Named turns come first, each shown by rows before and after it. Which turns, in which order, take the first row of each pair that follows to the second? Write the first one first, as in the answered first pair.
turn F:
[ -8 -19   2 -16  19   3  15   9 -11  25   8  21  13  36  27  -8  12   8
  -1 -25  32 -19 -19  15  -7 -11  21  14   1  15   6 -30 -14 -37 -11   9
  20  -1  13  52 -27 -18  16 -31   4]  ->  [ -5 -13 -15  -7  25  10  31  -7  -5  46  -5  21  18   7   5   0  12  -1
  30 -30  14 -21 -16   9 -18  -7  -6  51   2  27   6   0 -35 -18 -13  -1
  19  -9  15  24 -24   7 -19  -7  31]
[  4   2  -7   3   3   7 -16   4 -17  -6  -1  -3   3   9  11 -13 -14   7
  -3   0   3  15  -3   4   4   6  10 -17  -1   7   0  -4   7  -3   5   9
  -1   0  -5   4  -3  -6  13 -10  -7]  ->  [ 19   0 -10  -1   0   9  -7   4 -16   5  -5   5  13   5   3 -12  -4  11
  15   1   7   9  -5   2   1   7   7  -8   2  14  -1  -4  -3 -12   1   1
   3  10   6  -5  -8  -2   3  -6   5]
[-16  26   5   6  23  17 -20   4  31  21  22   2 -18 -13 -15   8  -5 -11
  32  21  -9  29   8  -1  -4  -1   5  36 -14 -27 -26   4 -13  26  -3   9
  33  -8  -9 -12 -24  31 -33  -3  -6]  ->  [-32  24  15  10  21   9 -33  11  30   3  30  -9 -31   2   1   3 -10 -12
   7  23  -6  36   5   3   0  -5  16  10 -11 -35 -20 -11   4  17  -3  18
  26 -11 -22   7 -23  17  -8 -19 -27]
[  0 -12   3   2   3  -4  18   4   8  18  12  26  10   5   6 -17   1  11
  16  -8   2  23 -12  -1   4  11  -8  11 -26 -14 -13   0 -24 -20  -3 -12
   0  13   3  29 -13  13  -4 -17 -14]  ->  [-15  -7  -3  11   6  -3  20  -5  10  18   5  19   8  -7  -1  -9  -7   7
  13  -7 -10  24  -7   3   0  17 -16  22 -27  -7 -13  10 -26 -10  -2 -12
  -3   6  -2  27  -8  20 -12  -9  -7]
turn C:
[  1   2  -7  -3   8   3  10  -5   5  17  -1  12   9 -15   5   5  10   5
  17 -10   5 -13  -7  -8   8  -4  -6  28  -1 -12   5   8 -32  -5 -13   5
  14   0   2   5 -10   6 -17   6  20]  ->  [-11   6   5  -3  13   2   4 -11   3  10  -1   8   7 -22  13  10   7   4
   3 -16   5 -10 -10  -3  11  -1  -2  20  -4 -18   2   2 -29 -11 -13   8
  12  -6  -7  25  -5   5 -11  -5   9]
[-22  23  -1   0 -12 -17 -11 -14  -5 -13  19  -5 -18  16  19   6   1  26
 -35  -4  -1  -7   6  15  -8  14  20 -16 -12 -14  15 -13  21 -24   5  24
  -8 -20   0  64  -5 -17  23 -37 -46]  ->  [ 20  10 -19 -13 -26 -16  -9  17 -13   4  22  13  -6  50   9 -18  -4  31
   7  13  17 -17  16  22 -12  11  25 -33   3  16  16  -9  22 -24  10   8
 -17   2  33  28 -16 -15  25 -23 -38]
[-34   6  -6  13  13   0  16 -33   7  -6   6   8   9 -12  16   2  -9   8
   8  -6 -20  -7  -3   0   9   5 -18  14 -24  -9  -4  -1 -12  10  -4   3
  13 -10  -8  28  -1   4  10   3  -3]  ->  [-24   1  -3  10  10  -5  19 -17   0 -11  17  14  13   6  26  -8 -11  15
   7  -5 -10  -9  -6   3   9   4 -11  -3 -22  -8  -4 -13  -5   1  -2   6
  14   0  -2  40  -6  -7  23  -6 -17]
turn M:
[-36  18   1  42 -15 -26   6 -13 -20 -26   9  -6   2   8   9 -22 -23  32
 -21  -9 -16 -11   2   5 -16   6   9   1  -4   1 -14  13  21  24 -24  31
  -3   2 -31  18  -4  10  -4   1 -24]  ->  [-36  18   3  42 -16 -26   3 -13 -18 -30   5  -9   2   8   8 -18 -27  28
 -24  -4 -16  -7   2   1 -17   5   9  -1   1   2 -14  15  23  27 -24  29
  -3   0 -31   7   0   5  -2   3 -21]
[ -9  -1  23 -18  12   8  22  -9 -16   9  12 -19   9   1  -9  -7   6 -11
  -8   1  11 -11  -3   1  11   0   6 -13  19  -9 -13  14  -7  13  16 -19
  20  20   4  -8 -17 -19  17  17  -5]  ->  [-10   2  23 -16  11   8  29  -5 -19  14  18 -10  19   1  -5 -12   5  -2
  -1  -2   9 -10  -8  -2   8   0   7 -10  14  -6 -14  10 -11   5  13 -18
  23  21   5   0 -19 -19  16  13  -8]
[ 25 -21  17  17 -22   4 -10  18 -10 -10  -3   6   3  19  -5   3  29  10
  10  -6   6 -13   9 -11   7 -18  10 -10  -9  -1  -1   2  -2  -8   5  -1
   5  20 -16  12   4 -23   4 -12  -4]  ->  [ 12 -14   9  24 -13   8   0   3 -11   3  -6  13   9   1  -8   3  30  14
  20 -15  -9 -16   4 -14   2 -12   1  14 -19  -4  -3  11 -16  -7   1   3
   9  16 -19  18   1 -15 -11  -9   6]
[  8   1  18  -2  -4  -2 -30  14   7 -15  -1 -10  -4  21  -9   8   4  -8
 -18  16  26   8   2  -9   5   3  28 -10  18   6  16   5  18  -4 -14 -13
  -1   3  -7 -24  14   0  13   8  -4]  ->  [ 11   1  10  -3   2   0 -17  32  -1   0  10  20  21  17  -1 -19   4  22
  11   6  26   2 -10  -2   3  -4  28  -5   0   5   9 -12  -3 -29 -14  -7
   3  17  -3  12   0   3  12  -7 -15]
Then:
(two turns a pair)
[ 20  -3   3  -7  -2   6  -8  -8  18   5  -4 -13  -6  10 -21  30   4 -17
   0   9  13 -14   8   2  -2  -5  10 -15  14 -13  -9  -1 -13   9  -4 -15
  11  -2   7 -21   4 -11 -12   4  13]  ->  [ 23  -2  -3  -7   2   8   5  -1  10  23   5  12  10   1 -15   8   5   4
  27  -1   6 -21  -3   4  -4  -4  10  -5  -3 -14 -16 -13 -29 -10  -8  -6
  16   8  10   9  -8  -8 -14  -3   8]  M, M
[  9   8  -8  32  28  -4 -32  23 -35 -17   8  21  -2 -25  28  21  29  18
  22  -4  12   6   4  20 -32  21  -4  11 -32  -7  -3  -7 -10 -39   9  12
  12  -7 -42  36   1 -12  27  41   3]  ->  [ 10  11 -13  38  29  -8 -32  17 -30 -11   5  20  -6 -33  21  22  25  14
  31 -11   5   8   8  19 -37  25  -6  23 -34  -1  -3   3 -12 -31   9   9
  12  -7 -40  29   4  -2  18  49  11]  F, F
[-10   0  -5 -14  -7   3  17  -7 -15  10 -13 -30  11 -24 -23  29  -6   8
  22   9 -14  11   0  -6   2  20 -10  31   6  20  -4  24  -6  32 -22 -41
 -18   8  10 -40  27  -4 -39  33  54]  ->  [ 21 -18  -3 -26 -26  -9  17  46 -35   5  16   4  30  27  -1 -18  -9  39
  44  14  14   4  -8   8  14  10  17 -17   4  26 -11 -20   4  -9 -17 -39
 -23  35  34   0   4 -27   2   5  17]  M, M
[  6   8  20 -24  26 -15  -7 -22  -4  -2   6  -5   6  -8  24  14  59   7
  -2 -24   1 -29 -16 -13  30 -25 -14  13 -22  -6 -30 -19 -24 -22  22 -37
  38  25 -13  27 -11 -23   4   9  21]  ->  [-15  12  19 -15  26 -17  -7 -24  -7 -15  11 -16   3 -11  31  10  50  10
 -17 -26  -9 -22 -24 -10  27 -24 -18  13 -27 -14 -28 -22 -15 -16  23 -31
  36  16 -26  48 -10 -24  11   3  11]  F, C
[ -7   3  -1   7   5   7   1  -4  -1   5   3   2  16  -9  10  -6   0  17
  27   5  -3   1   1   5 -11  15  12   2 -13  -6   5   4 -15   0   5  -4
  12  16   6  -3 -11   1 -19   4   1]  ->  [-19   1  10   8   1   3 -15 -13   2 -12   1 -19  -3  -2  10   5  -2   7
  -7   8  -3  14   6   7  -6  12  19 -11  -5 -11   6   9   3  11  11  -1
   4   4  -2 -12  -2  -7  -6   1  -6]  M, F
[  0  -8  -1   2   7  13  14 -21  10  13  -1  13  24 -34   0   7  12   3
  25 -16 -11  -5 -12   2  -4   3 -16  32 -20   5  -5   3 -32  -8  -6  -8
  14   4   0  12  -1  11 -32   9  21]  ->  [-24 -10  18  11  -2   1 -15 -17  12 -29  -5 -31 -16  -1  11  18  -9 -15
 -38   0 -11  18   1   9  -4   2   0 -10   5   2   4   1  19  19   0   6
  -7 -20 -21  -3  14  -9   3   0  -6]  F, M
[ -2 -19   5  16  13  -1  -9  30  -7 -14  35  26  37  -4   4 -29  -1   6
  37  -9  -4  18  29  -8  -3   2  13  33  -1  34  -9 -13   2 -26  26  15
 -33 -13  64  25 -39   3  12 -17 -27]  ->  [-31 -12  -2  32  22  -3 -11  20  -1 -22  30  13  28 -17  -1 -29 -13  -1
  25  -8 -24  25  30  -4 -12   3   2  52  -1  33  -6   7   5  -2  24  16
 -45 -35  49  24 -27  15   4 -10 -27]  F, F
[-46   4 -13  26  10 -10   7   7  -3 -13  12   0   1  -8  12 -29 -34  35
  -3  -7 -25  13 -17   5 -15   0  -1  11 -32  -5  -6  -8   7  -6   5  20
 -13 -23 -22  57 -11  -5  10 -34 -28]  ->  [-43   2  -6  24   5 -15  -7  15  -4 -25  15  -9 -10  12  15 -25 -37  25
 -22   2 -21  21  -7   8 -10  -4   6 -12 -19  -4  -7  -8  24   4  10  16
 -19 -24 -21  46  -8 -17  22 -32 -32]  M, C
[-25   7  -1  30 -13  14  -2 -12   4   2 -23  -3   1 -12 -17 -18 -14  14
 -12 -30 -14  31  13   0  14   8 -13  25  10 -10  -9  10  -9  25  -1  21
  24 -23 -47  25   2   3   4 -16  -8]  ->  [ 23  -9  21   2 -33  16  -6  15  -6   3 -19   4   2  24 -10 -16   3  13
 -14 -15  29  21  20  -3  32   2  12 -21  24  -7  -3 -15  -2   3   1  16
  35   4 -22  12  -7 -21  28 -15 -16]  M, F
[-38   7  26  21   7   6  -1 -25 -25 -15   1 -12  -3  -9  -9   9  -9  -8
 -33  13   1   0 -15   1 -15   8   0  16  -8   5 -19 -14   5 -16  24  17
 -43 -10  -8  19   1  -1   3  -1 -16]  ->  [-33   3  23  19   1   4   4 -12 -31 -13   4  -2   2   1  -4  -1  -7   3
 -29  12   3  -5 -16   7 -10   6   7   6 -11   7 -19 -22   5 -24  24  18
 -40  -3  -6  30  -3  -2   7  -7 -23]  M, M
[  6   1  -1  -3  24  -2   8 -50   6 -11 -10 -15  -6  -1   4  40   6  -6
 -55 -10   3  -2  19 -10  -5  10 -15   1 -10   1  -6   8 -22 -22 -13  13
   3 -21 -20   2   5   3   2  17  17]  ->  [ 22  -7  -7 -10  18  -6  12 -16  -6  -6   9  14  13  25  17   5   4  22
 -32 -11  19  -7  14   2   4   4  -1 -21 -21   5 -14 -26 -25 -52 -13  18
   2  -4  -7  38 -10  -8  22  -3  -3]  M, M
[ 12 -19  -8 -20  -9  15 -31   8  11 -24  10 -10 -10  25  16   9 -26  -3
 -41  10  19   0  15   1  33 -20   9 -33  -2   3   9 -13  40   3  17  -8
   5  17  -1 -14  27 -23  33  13  -2]  ->  [ 25 -15 -25 -22  -8  22 -22   6  14  -6  -2  -3  -2  13   1  15 -25  -8
  -8  12  17 -10  20  -2  25 -18  -9 -11   5  22  10  14  28  15  13 -23
   1  18  15 -50  23  -7   3  35  25]  C, F
[  0  -9   3  24 -14   6  -5 -25  17   0   3 -15   8 -29  28   3 -12 -15
 -43  -1  -5   5  -3  12  -7   1 -13  13   7 -25   7  -5 -12  19  11   1
 -15 -27 -44  22  14   5   1  -3   5]  ->  [ 54 -19   5  -1 -25  13   9  -4  13  25   9  14  35 -18  25   0   6 -10
  -5  -1  23 -19  -5   4   4  -6  -6   4  10 -16   6 -23 -33  -9  12 -11
   0   7 -12  11   1   7  -5   3  18]  F, F
[ -6   3  21   8  -7  -6 -19  -3   3 -20   3 -16 -13  11  15  14   5   3
 -30   6   8   5   0  -2  13  -4  14 -12   5 -16  -1 -10  14  -9   7  14
  13  -2 -12  14   5 -22  13 -14 -18]  ->  [ 33   3   9  -8 -10   8  -3   2   5  18  -4   5   8   2  -2  19  22   1
  11   6  18 -13  -1  -8  15  -3   4   7  12  -3  -3  -4 -14 -20   4  -7
  25  18  11 -13  -1 -10 -12   8   6]  F, C
[ 37   7 -10  -9   2  20  25  -9   3  36 -10  28  30 -31  -7  -2  28  -1
  51 -14   3 -19  -8  -2   3   0 -19  26  -9   4  -2   0 -34 -22 -10 -11
  18  19  13  -8 -12  21 -28  19  23]  ->  [-36  10  18  18  10  -2 -14 -11  -3 -34  11 -18 -12  -2  25   3  -3   3
 -47 -11 -15  15 -12  12   7   1   7 -20 -10 -20  -1 -18  23  -5  -6  17
  -5 -21 -34  51   5 -10  28 -22 -38]  F, F
[ 23  -1 -20  -7  10   7  23 -15   2  24 -14  17  32 -34 -17   4   5  -5
  42  -6  -2 -16  -5  -8  -4  10 -18  26  -4  13  -2  17 -33  -1 -13 -10
  13  15   9 -20  -4  13 -31  16  27]  ->  [-10  -1   2   6   1  -4 -14 -23   8 -26 -19 -38 -17  -9 -13  27 -14 -37
 -33  10   4  13  11  -7  -2  14  -4 -13  23  11  10  22  23  32  -2  -3
  -9 -11 -15 -40  20  -8   0  15   2]  M, F
[  2  10   3 -36   2 -15  26  11 -14   6  20   9  44  20  -1 -23  20  13
  25 -16   3  -2 -13  -4  25  -2  19  -8   2  12  -6 -41 -29 -31   6 -11
 -26  40  33 -12 -10   7   8 -19   3]  ->  [-40  30   7 -18  25 -10  30 -31  -1   1   8  -8  35 -26  -8   9  20   4
   0 -30 -23   7 -20 -14  18   3   1  28 -12 -12  -6 -24 -38 -15   2  -1
 -19  17   5   5   4  21 -14 -18  14]  M, C
